R: rows in a few groups, each row roughly a mix of its group's directions (one row in no group):
R (109 x 10):
[[ 50.6 -12.6 -13.4 -20.0  17.9   0.0 -16.6   8.7 -33.5   6.6]
 [-56.3  34.7  -5.2 -14.0  -3.3  -2.9  12.7   3.5   9.0 -16.1]
 [ 33.9 -12.0 -17.2  26.8 -27.8  30.9  19.6 -12.8  -6.9 -22.4]
 [ 23.4 -15.0 -41.7  14.3  -8.3  34.4  17.0   2.9  -6.4 -28.9]
 [ 37.3 -16.6 -33.0 -25.0 -23.6   8.6 -21.0 -16.3 -19.3  -6.9]
 [ 34.9 -17.1 -22.8  22.8 -20.4  35.0  13.2 -12.1 -10.1 -22.9]
 [ 28.4  -3.4  -0.3  -4.9 -45.9  40.9   9.3  -8.7   6.2 -17.9]
 [ -1.2  -3.8  -6.0 -14.0 -11.6  14.3  26.6  19.9  49.7 -31.2]
 [  9.3  19.8   6.2  -1.7  21.9  -4.2   9.6   1.0 -57.1  27.8]
 [  8.4  20.6  -1.5  -6.4  16.0   3.3 -15.4  -5.3 -59.4  23.2]
 [-28.2  25.0  17.0  -5.5   9.7  27.9  -3.5  43.7  18.9  15.8]
 [-17.8 -14.6  13.5 -15.5  -5.7   8.3  18.1  -5.5  57.9 -19.4]
 [ -9.0  -9.5  -6.1   2.4 -29.4  39.1  27.1 -26.3  18.1 -27.8]
 [ 26.4  -5.1 -29.7  23.2 -28.1  32.0  27.8   0.5 -12.8 -15.8]
 [ 28.1 -12.3  -1.0 -26.8  10.6 -21.2 -38.0   9.6 -31.4  19.8]
 [-26.3  15.4  21.9  -5.8  16.6 -36.5 -23.8  16.2   9.6  34.2]
 [-26.1  15.6 -31.0  17.2 -11.8  12.5  -2.4  18.6  34.9 -33.1]
 [  8.8 -19.1 -12.9  20.7 -17.7  14.6   8.4   4.7  58.8   4.6]
 [ 20.1  -8.0 -13.6  23.9 -23.3 -19.4  31.3  19.5  17.9  36.3]
 [ 35.1   7.9 -23.2   4.4 -34.9  30.1  -7.2   2.0   7.8 -32.3]
 [ 39.0  10.1  -8.9  -2.8  -3.3  -4.4 -50.8   1.5  12.9 -25.4]
 [-15.2   6.8   7.5  11.3  46.8  26.8   0.5 -10.7  23.8 -32.9]
 [ 32.6   4.3 -23.6  33.8 -33.8  28.3 -14.8   2.8 -13.8   1.2]
 [  9.6  -4.8 -14.1  17.6 -25.7   3.1  48.5 -27.6  13.7 -23.4]
 [ 52.4   8.5  -9.4   9.1 -20.1   9.4 -36.3  -6.9 -12.0 -12.0]
 [ 11.9 -19.7   9.0  -8.5  16.4  -7.8 -51.7   9.9 -18.6  31.8]
 [ 21.0   3.0  -1.9   0.0 -10.5   6.6 -22.5  -4.4 -55.2  31.0]
 [ 26.7 -42.4 -23.2  -7.2 -13.7 -13.2  10.3 -22.5 -25.6 -20.1]
 [ 11.7 -22.1 -18.6   8.5 -40.8 -23.1  23.9   5.4 -14.1  33.2]
 [ 41.7   8.9 -13.4   6.2 -40.9  26.0   5.6  -4.7  -0.2 -26.4]
 [ -3.3  25.2  12.7 -35.3  13.6  -1.9  -1.3  -0.9 -53.2   8.2]
 [ 39.8  -5.6 -25.1  11.7 -28.5  36.0   1.3   3.5 -24.7   4.2]
 [-31.9  17.8  22.1  38.2  19.6   9.9   9.9  13.0  30.2  13.8]
 [ -7.4 -19.7  -5.0  14.5 -32.9 -36.6  -3.5  -0.2  44.0   9.4]
 [ 25.0  -9.2  -0.4  -3.7 -43.2 -11.8  26.4  24.0  10.3  32.0]
 [ 21.2 -13.0  -6.5   9.4 -40.7 -22.6  18.1  14.7   3.5  40.9]
 [ -7.8  16.6  -3.0  14.0  44.4  23.9 -31.1 -10.6  -4.2 -30.9]
 [  7.4  19.1   6.2  -3.7 -26.9  24.1  50.6 -11.2  21.0 -15.2]
 [-15.7  -0.1  -5.4 -17.7 -17.3 -18.8  17.8   9.8  58.6  -7.1]
 [-37.2  13.3  45.3  -3.4  -1.9  18.9  10.1  15.0  24.9  14.3]
 [  9.3  18.0   2.8   6.9  22.9  -5.5  -2.6  -2.6 -58.6  25.8]
 [ 41.3  -3.5 -13.3 -44.5   1.8  15.6 -19.3   8.3 -23.9   2.8]
 [-37.9   7.1  -0.6 -31.5  31.6 -22.6  -3.5  25.8   6.6  20.7]
 [ 41.1 -20.5 -15.2 -27.2 -16.0  -0.8   0.9 -28.3 -26.6 -17.2]
 [-21.5  12.2   4.7 -15.8  19.6  11.7 -36.1  -9.9  19.9 -44.0]
 [-35.4   1.2  20.2  -5.8  40.3 -34.7 -21.2  -7.6   5.4   8.6]
 [  3.5   9.7  -3.3  11.4  28.1   0.4  16.9  -8.9 -54.3  28.0]
 [ -6.0 -12.9 -10.0   5.5 -27.0 -22.2  11.9  13.1  55.8 -12.2]
 [  9.6 -11.8  17.1   9.4 -29.2 -15.7  -3.0  18.1  55.0  -8.1]
 [-21.7  13.7  29.0  27.8   1.6 -12.1  20.6  22.5  27.8  31.8]
 [-22.8   9.7  17.5   6.4  28.9 -42.1 -33.1   5.0  18.7  10.0]
 [ 26.6  -4.4  -5.0 -10.3 -49.7 -15.2   8.5  24.7  -6.2  29.3]
 [ 16.9  10.0   4.9  -0.5  16.3  16.8   4.3  -1.2 -61.5  19.2]
 [ 42.7   8.4 -12.8  -5.3 -36.6  26.1  18.3  -6.9 -19.1 -16.9]
 [ 26.2 -13.0 -31.6 -33.1  -5.0   1.3 -18.0 -12.2 -32.0 -25.7]
 [-46.0   8.8  15.3  -1.5  33.1 -33.7 -12.8   2.5   6.9  16.0]
 [-30.1  20.5  19.7 -27.9  18.5 -28.5 -32.3   3.9  20.9  -1.9]
 [ 33.3 -18.0 -28.4 -31.6 -12.7  27.3  -5.1  -5.0 -22.5 -20.9]
 [ 46.1 -12.6 -25.6 -22.4 -20.3   7.7  10.5 -20.9 -19.3 -17.5]
 [ -4.4   4.1   4.9  12.8  38.5  14.9 -46.3  22.4  -2.2  23.7]
 [ 23.6  -0.3 -23.1  10.0 -23.5 -12.2  31.4  21.1 -16.3  39.4]
 [-16.5  10.1 -11.3  11.7 -23.9  23.4  23.6 -34.8  23.6 -32.4]
 [-43.6   5.3  23.9 -40.1  -4.1   3.8  26.2   2.7  15.4   8.1]
 [ 29.1  18.9  22.8  -2.7  13.4  23.3 -11.7   9.0 -45.7  19.5]
 [ 19.7 -30.0 -23.3 -30.1 -21.9  -6.2 -21.2 -21.1 -27.2 -15.6]
 [ -3.4  16.3  -7.5   6.7  26.2 -11.7   5.3 -15.0 -42.0  43.8]
 [ -8.8  -2.5   1.0   8.6 -33.7  32.6  23.1 -35.3  25.6 -18.5]
 [-39.3  24.9  28.9  18.0   6.3 -16.0  24.6  15.9  24.2   8.7]
 [ 28.8 -17.3  -5.9  15.6 -36.9  -3.9  25.1  16.9   8.5  37.0]
 [ 40.3  24.5  23.6 -36.2 -20.2 -24.1  -1.9   4.2   4.0  -3.5]
 [-46.7   5.0  34.0 -10.3  20.1 -23.2  -9.3 -17.0  18.6  -0.5]
 [-49.2  10.8  17.1   1.0  -9.9   3.8  40.8 -11.4 -11.6  16.2]
 [ 48.4 -20.9 -28.8  -8.0 -13.3   9.5 -10.1 -26.4 -18.5  -7.2]
 [  7.0  -5.0  10.1   6.4  26.3 -22.1 -36.1  27.9 -11.1  39.2]
 [ 15.0 -20.2  -5.6  13.7 -40.4 -30.6  23.8  12.3  -3.5  31.5]
 [ 26.0   2.1 -29.7   1.4 -33.6  40.6  19.1   5.7 -18.2  -8.3]
 [  4.8  19.7   4.3   6.0 -19.2 -10.7  42.4 -40.4  12.1 -24.9]
 [-12.9  20.7   6.4  -2.4  40.9  13.9 -30.1  -8.9 -17.0 -36.9]
 [-58.0   8.7  -4.9   9.4  13.2  -9.1   5.3  11.1  32.4 -11.1]
 [-31.4  43.9  18.7  10.7  30.9  14.9   3.9  13.9  18.3  -6.6]
 [-25.7   0.2  19.6 -19.3  36.9 -34.7 -26.3   6.6  17.4  10.7]
 [ 19.0 -12.5 -26.4 -32.7 -19.1  -7.7  30.9   8.3 -23.9 -29.0]
 [  5.1   5.9  -7.6  -0.8   3.2  -4.5  -8.2 -15.9 -52.7  43.4]
 [ 58.8   3.1 -13.6 -18.5 -19.1  14.7 -11.8   1.6 -15.6 -13.4]
 [  7.9 -17.9 -13.0  11.0  33.5  -6.9 -31.3  38.6 -17.7  22.7]
 [-19.0  20.7  29.7  13.2   0.1  24.0  11.5  27.7  31.5  28.8]
 [ 37.0  16.0 -20.4   9.9 -30.1  12.8 -31.1  14.6  17.1 -21.3]
 [ 10.9 -54.4  -0.8 -25.9 -11.4 -10.5  -1.6  -6.4 -31.8  -9.5]
 [ -9.6  -4.7 -18.6  -7.6 -19.8  -1.9   1.4  10.0  60.7 -20.9]
 [-16.6  14.1  -8.8   8.7  39.5  18.4 -34.9 -15.6   2.0 -33.8]
 [-33.7  20.6  16.9 -13.4  21.8 -31.0 -37.7   3.6  14.1   6.7]
 [ 34.9 -19.8 -39.7 -16.0   3.5   5.5  -0.3  -3.2 -30.7 -26.5]
 [ -5.6 -20.7  11.9   2.3 -13.9   7.8  12.6   2.0  60.4 -21.7]
 [-23.4  20.3  -2.2 -18.2  43.5  24.2  -9.3 -14.7  -6.3 -31.9]
 [ 20.0 -16.2 -12.9   8.1 -37.5 -14.0  32.0  14.6  -0.1  37.5]
 [-28.7   8.3  -2.2   0.3  31.5   2.0 -32.3 -18.8  11.0 -41.6]
 [-28.1  25.9  15.0  34.1   2.0 -12.5 -19.4  -6.5  31.5  26.8]
 [ 17.0  -6.5  18.2 -30.3  16.3 -22.6 -22.8  27.9 -27.4  26.9]
 [-15.5  -0.1  14.6  13.0 -17.1   0.5  58.6 -10.4  18.5 -18.3]
 [-53.4   7.1  19.4 -12.4   9.8 -11.3  19.1  -9.1  27.2 -17.1]
 [ 40.1   4.1 -39.7 -14.8  -4.9  20.7 -12.7   9.6 -12.7 -29.1]
 [ 24.7 -19.1   5.1 -11.3  17.3   5.5 -30.7  34.3 -18.6  34.8]
 [ 16.1 -13.0 -13.9  12.5  32.5 -26.7 -39.3  12.6 -23.2  18.4]
 [-31.0  35.1   4.9  18.0 -10.8  38.4 -16.7  11.6  15.8  18.5]
 [ 37.5  -4.7  -3.9   1.9 -29.2  17.0  44.6  -4.6 -23.1   1.8]
 [-53.3   8.6 -13.7  14.7   1.4   2.6  35.8   8.1  17.2 -12.9]
 [ 36.5   7.6 -29.4 -10.4 -31.2  33.7   7.2   5.9 -13.0 -20.3]
 [ 44.0 -15.1 -28.9 -29.8 -12.6  -1.8   0.1  -6.4 -29.2 -14.2]
 [ 15.3  14.0  -1.1  -0.2  22.5  26.8  -2.3  -6.9 -52.5  25.9]]

one row of each group, then the others: which group is each in?
[-31.3  41.2  24.6   3.1  -7.6 -26.5  -4.9   4.7  24.1  21.4]	M
[ 11.1   9.0   3.7  -2.3  18.1  24.4 -19.4  -8.3 -59.6  -0.5]	S
[-36.0  -1.7  -7.5  15.0 -16.2  19.5  50.3   7.5  -6.6  17.0]	J

[ 31.8 -33.5  -9.6  -8.2 -11.1   1.3  -5.3 -44.6 -20.4 -17.1]	M
[-30.4  13.8   9.7 -32.7  17.9   0.0 -21.3 -10.7   6.3 -44.0]	S
[-26.7  -3.9  30.9  -9.0  33.6 -39.0  -7.1  -1.0   5.7  25.4]	J
[ -7.5  24.5   7.0  -5.3  38.3  24.3 -28.8  -0.8   6.0 -38.4]	S
[-54.2  -7.7  -1.3   7.0   6.8   6.3  22.3   5.1  35.8 -14.1]	J
[  7.9  12.8  14.9 -14.9  24.0  31.8 -10.9 -11.0 -51.0   6.9]	S
[ -1.2  28.1  11.3 -23.0 -13.0 -30.0  40.6  23.5  -2.5  20.4]	J
[ 56.6 -17.3  -1.3   7.4 -19.9  20.5   6.2 -17.7 -16.3 -12.0]	J
[ 10.7  12.6   6.8  -8.4  -6.0 -19.5 -11.3   0.6 -57.0  30.9]	S
[ -2.0  29.7  -7.2  10.9 -20.6  30.9  34.4 -17.5  29.5 -18.7]	M
[-21.5   5.7  17.5  -9.6  35.5  23.0 -16.1 -15.9   7.0 -43.5]	S
